Some points, one per row:
[  5 -18 -66  48  19  -4 -28  -9]
[  8 -55 -32  13   1 -10 -18  24]
[  1   2 -25  43   5   5  -3 -24]
[ 4 18 15  0  0 10 43  3]
[-14 -12  82 -35  -4 -20   8 -13]
[-14   6 -30  35  22 -13   2 -37]
[-13 -24   7  20  -5 -11 -21 -13]
[ 14  13 -21 -10  -4  10 -18   8]
[-25  32  62 -35   0  43  18  52]
[ 51 -46 -32  26 -29 -12 -18   3]
[  3 -12 -29  12 -19  10 -17 -11]
[ -8   8  50 -26   4 -20  20   0]
[ 14 -47 -61  29 -18  -2 -17  -4]
[ -4  29  53 -29  -8   7  11  12]
[  5 -23 -42  60  -2 -22   2 -26]
[-16  36 -27  47 -15 -10 -13 -56]
[ 13  50  18 -43 -11   5  17  18]
[-12 -10  55 -17  34 -14  49 -11]
[-20  -3  13 -18  13  -2  -6 -41]
[-58  62  47 -31 -19  29  22  53]
[-15  10   1 -19  -4   6  15   2]
[ 46 -39 -40  43 -27  23 -21 -22]
[ 16 -41 -40  -2 -37   7 -35   9]
[-11   9  38  -3   4  10  13  40]
[-14  -5 -70  22  11 -12 -14 -13]
[ 28 -11   0  -9  13  -6 -17  10]
[ 21 -20  60 -14  20  10   8  17]
[ -5  35  -2  14  44 -23  12 -33]
[  8  12 -36  34   0 -17  11 -39]
[ 16 -73 -32   0   7   1 -41  37]
[-17  26  18 -44  19 -17  25 -14]
[ 16 -18  26 -18  30 -45  22   1]
[-14  26  64 -40  -4  12   9   4]
Then 27 other points, each followed by its number:
[ 24 -17 -36  32  14 -31  -4 -14] 0
[ 13  -4  44 -23  -2   8   5  14] 1
[-14   6  56 -13  -1   2   9   5] 2
[  9  17   6  -7   6  -8  24 -23] 3
[ 10 -20 -66  38  -2 -10  -6 -19] 4
[ 20  -4  44  13  -2 -11  -5  -7] 5
[ 32 -17 -66  38  10 -26 -27 -17] 6
[ 15  20  33 -52 -19  12  57  51] 7
[ 11 -13   1 -17   7  -2  -2  16] 8
[  0  10 -14   8  -1 -28  -4   4] 9
[ 24 -14 -53  22  49 -21 -21  -5] 10
[ 13  24 -14  33  -4  19   2  16] 11
[-29  26  60   7  15   8   3 -21] 12
[ 19 -18 -14   6  -5 -15  -8  20] 13
[  0   7 -41   0   0   5  36 -12] 14
[-21  17  49 -10  21 -43  22  22] 15
[-58  35 -10  25   8   3  -3 -20] 16
[ 16  -9 -85  22 -51   1 -28  -7] 17
[-26  40  42  -4 -19  35   6  40] 18
[-21  -8  56 -28  25  11  14  15] 19
[-23   8 -38  37   9   1   1 -29] 20
[-18 -14  88  -9  17 -16  17 -27] 21
[-12 -10 -77  31  -1   4 -38   5] 22
[ 31   1  52  -4  13  -6   0 -15] 23
[ -6 -15  -6  -7  -3  10  -2  -4] 24
[-44  10 -35  -4 -13  27   4  -3] 25
[ 18  -9 -27   0 -45   2 -21  15] 26
Which three of these numbered points are nearest to each point below, looking only along the 3 directions in which the first points spread most? Their numbers follow each, nearest first.
[ -6  -1  62 -12  27 -18  47  -2] > 21 15 23
[-6  2 20 -5  2 21  8  4] > 8 24 1
[ -7 -10 -91  58 -15  25 -27   0] > 17 22 4
[ -1 -13  -5 -10  -9  22   0  80] > 26 8 13
[-17   1 -32  37  -1 -11  -3 -30] > 20 14 0
[-13  33  43 -20 -95  38  25  11] > 18 7 2
[  5 -66 -17   1   5  -2 -33   7] > 13 26 8
[-23  29  26 -10  -4  20  27 -14] > 12 3 2
[-14  50  37 -21 -24  11  11  35] > 18 7 2
[  2  -3  -7   1 -17   1   1  -4] > 24 9 11
[ 12 -16  -6   7  -2   6   2 -25] > 9 24 13
[ -5   2  62  -3  23 -28  19 -15] > 21 15 23
[  1   3   4   0  10 -15   1  -8] > 9 3 5
[ 43 -14 -76  30 -15  15 -46  -1] > 17 22 4
